In the rows, zero is written as 128.
Families of rows that turns and mirrors carry onto each other, the same ones carrying the whole set onto itself: the rest of each named row's family, in list order:
4 families of 5 rows:
k_900: [119 110 108 110 159 120 166 128 129 139 122 129 149 122 121 153 121 131
 141 156 125 126 146 131 142 157 141 134 126 137 137 141 166 146]
k_426: [115 156 118 112 117 143  96 105 122 128 103 122  93 154 131 145 131 167
 136 139 178 151 120 143 115 151 116 135 153 152 125 110 120 120]
k_749: [131 115 108 104 154 140 147 123 126 142 127 125 157 113 115 148 140 140
 128 148 115 118 134 128 130 150 130 146 121 155 141 119 169 151]
k_967: [153 147  95 126 119 116 168 140  93 119 142 158 145 107 117 131 114 139
 154 119 145 160 107 111 160 132 104 142 140  96 121 131 126 122]
k_822: [132 106 102 108 156 105 114 139 121 110 164 124 106 121 150 150 115 129
 134 100 168 141 100 134 137 108 131 159 132 139  89 117  86 110]
k_837: [118 147 123 137 180  94 128  90 109 142 160 135 116 153 124 140 174 121
 145 135 149 165 165 128 111 139 129 122 134 139 124 141 140 112]
k_335: [122 112 115 110 140 120 117 121 112 107 146 122 102 112 152 131  96 130
 127 107 167 149 128 105 153 132 147 142 137 153  76 117  89 110]
k_157: [116 141 113 119 129 113  84 119 125 126 121 141  87 147 138 165 148 156
 144 136 174 132 126 164 113 111 117 136 140 154 144 114 116 132]
k_341: [149 136  82 108 119 110 153 151  96 111 142 147 148 117 106 135 132 126
 157 122 142 147  93 113 153 123  94 152 137 108 123 114 122 126]
k_297: [120 155 122 115 136 134 103 115 117 127 110 132  84 143 126 154 137 155
 142 125 182 143 118 172 103 135 116 133 141 147 139 115 108 117]
k_429: [143 155  96 125 115 124 151 136  93 119 136 145 151 107 105 128 113 138
 133 129 167 168 110  97 152 143 107 134 141  96 106 117 128 135]
k_75: [111 132 115 132 166  99 122  90 102 157 158 142 120 165 110 147 179 128
 145 148 144 158 160 131 124 110 136 132 134 129 125 141 140 120]
k_88: [158 143  97 130 129 119 156 132  77 130 154 152 150  92 115 130 138 142
 139 125 140 158 104 103 145 120 100 136 123 108 102 118 125 136]
k_506: [118 140 130 122 173 104 117  81  92 146 168 129 128 143 132 138 195 134
 135 123 132 159 160 118 116 137 130 141 131 158 118 142 130 108]
k_442: [121 120 116 100 148 131 138 125 133 130 128 130 151 119 115 143 114 134
 126 155 123 130 158 109 137 176 143 141 118 148 129 130 162 147]
k_363: [123  98 121 122 138 118 121 127 116 107 142 121 112 106 156 132 109 133
 134 107 157 129 109 116 150 107 128 151 123 171  82 109 107 109]
k_211: [127 109 111 110 146 125 126 132 125 102 148 121 112 124 152 129  94 121
 139  92 166 146 120 132 150 110 137 154 131 151  90 124  97  96]
k_447: [116 159 117 129 165 110 119  81  88 139 165 120 119 158 110 134 170 135
 134 132 151 169 163 108 117 155 146 133 131 136 112 147 133 119]
k_317: [116 143 131 121 121 138 110 107  98 135 111 131  93 141 127 149 158 176
 133 131 170 135  93 153 114 122 103 139 144 150 127 114 114 117]
k_922: [120 105  99  91 149 110 155 127 122 142 128 138 161 122 114 147 132 132
 160 159 110 117 151 126 142 145 142 151 115 137 128 145 141 143]

Which other rows belong to the same family as k_506? k_749, k_88, k_363, k_317
Which other rows belong to the same family as k_335? k_426, k_429, k_442, k_447
Which other rows belong to the same family as k_900? k_967, k_837, k_297, k_211

Families of rows that turns and mirrors carry onto each other, the same ones carrying the whole set onto itself: the rest of each named row's family, in list order:
4 families of 8 rows:
k_389: [114 120 111 152 128 166 144 137 130 128 140  98 122 156 138 137 104 119
  95 123  98 158 173  99 118 147 128 138]
k_951: [134 111 145 129 133 141 139 143  99 118 114 151 142 130 110 121 100 122
 113 136 104 159 140 126 105  88 121 139]
k_454: [115 124 120 159 120 140 114 118 128 151 100 108  98 112 146 138 156 137
 119 105 122 120 138 145 151 167 135 124]
k_757: [124 112 110 144 114 127  94 114 145 149 121 107 117 116 172 143 143 119
 117 131 135 131 130 159 167 160 118 120]
k_643: [ 97 107 104 157 154 148 153 132 154 151 120 115 145 162 141 162 129 104
  95 147 126 112 157 114 143 107 105 127]
k_850: [122 159  96 139 124 144 155 111 103 131  77 101 123 118 141 144 147 128
 103 119 129 153 115 115 128 120 113 156]
k_349: [117 114 154 136 128 115 105 159 144 166 134 136 149 121 135 143 118 141
 129 108 105 106 154 151 127 125 123 129]
k_31: [132 123 142 119 126 101 147 126  97 130 145 123 119 114 134 110 122 126
 131 101 130 166 140 142 101 112 118 147]
k_568: [135 138 115 127 124 125 171 102 117  98  97 117  97 110 136 128 133 112
 106 117 134 154 125 139 119  96 113 139]
k_678: [131 159 136 117 128 138 137 144 120 125 108 137 171 129 115 157  99 135
 104 126 106 131 140 120 110  89 108 150]
k_234: [128 142  87 132 129 159 160  95 124 124 115  97 111 154 131 169 133  92
  91 117 137 139 136 112 136 136 112 132]
k_928: [107 112 134 135 132 138 123 149 155 137 167 127 138 160 128 162 103 123
 109 121 124 116 179 139 126 141 111 118]
k_168: [133 146 123 111 129 128 117 130 125 151 103 135 151 117 126 173 139 122
 111 109 154 115 113 169 139 121  96 127]
k_233: [131 121 112 112 142 153 122 115 117 154 138 126 146 157 117 177 123  91
  97 126 154 119 129 149 145 147 111 121]
k_883: [124 144 122 128 111 125 130 131 115 117 122 138 154 149 125 160 105 122
 131 146 104 153 142  86 116  94 112 161]
k_208: [115  84 126 158 153 133 145 131 124 149  86 140 126 117 144 124 149 112
 110 147 132 129 131 143 146  93 112 118]
k_704: [131 147  89 132  95 131 140  97 120 112  99 111 110 133 149 149 132 110
 110 138 127 160 105 125 135 141 123 161]
k_182: [105 104 108 169 123 141 115 130 142 138  88 138 133 144 149 158 144 117
 122 162 116 123 141 107 163 120 114 125]
k_355: [136 127 132 112 133 139 127 107 101 110 106 151 115 117 107 148 134 116
 111 124 160 130 119 166 133 117 108 120]
k_993: [127 117 124 156  96 127 119 137 150 125 132 116 121 134 158 125 106 128
 121 133  71 148 157 103 127 131 134 143]
k_77: [107 100 108 153 143 139 132 117 132 171 139  96 115 148 153 141 140 102
 105 123 133 129 151 135 147 170 132 130]
k_162: [112 122 122 157 147 158 126 134 128 157  72 133 154 126 134 152 143 126
 101 146 108 111 139 109 154  98 111 122]
k_865: [129 132 108 116 117 121 149 124 128 140 166 100 114 149 138 160 122 106
 119  86 138 148 148 135 107 150 112 141]
k_229: [124 103 133 139 142 141 120 108  95 141 106 121 104 103 141 110 146 118
 111 126 144 148 135 161 150 146 128 114]
k_371: [130 124 105 117 134 146 150 144 118 143 142 123 164 165 124 165 102 101
 102 120 123 156 144 110 104 106  97 144]
k_224: [115 113 144 137 128 122  84 141 142 147 141 132 157 129 144 154 113 132
 137 139 110 120 171 120 149 113 106 117]
k_52: [108  97 153 149 141 112 125 138 138 129 130 150 117 118 126 128 133 134
 135 124 129 113 164 149 131 101 108 108]
k_120: [145 153 124 100 102 105 112 113 119 123 155 104 136 121 146 146 100 122
 127 112 123 156 137 137 120 132 112 156]
k_756: [122 142 107 113 129 130 105 106 110 136 109 129 151 131 137 177 138 111
 124 143 166 134 117 141 157 126  95 136]
k_658: [120 112 149 153 129 144 134 131 127 101 115 131 102 111 132 106 112 133
 107 127  90 140 174 120 127 112 130 113]
k_888: [131 150 129 118 106 118 123 135 113 137 134 110 123 114 133 135 116 145
 123  90 120 152 131 155 107 157 132 160]
k_16: [105 139 130 167 118 134 147 132 136 129 108 106 112 126 142 124 123 148
 118 118  80 135 164  98 119 125 136 150]

Which other rows belong to the same family as k_182? k_757, k_883, k_704, k_993, k_224, k_120, k_756
Which other rows belong to the same family as k_162? k_454, k_850, k_349, k_678, k_168, k_888, k_16
Which other rows belong to the same family as k_928? k_389, k_643, k_234, k_233, k_77, k_865, k_371

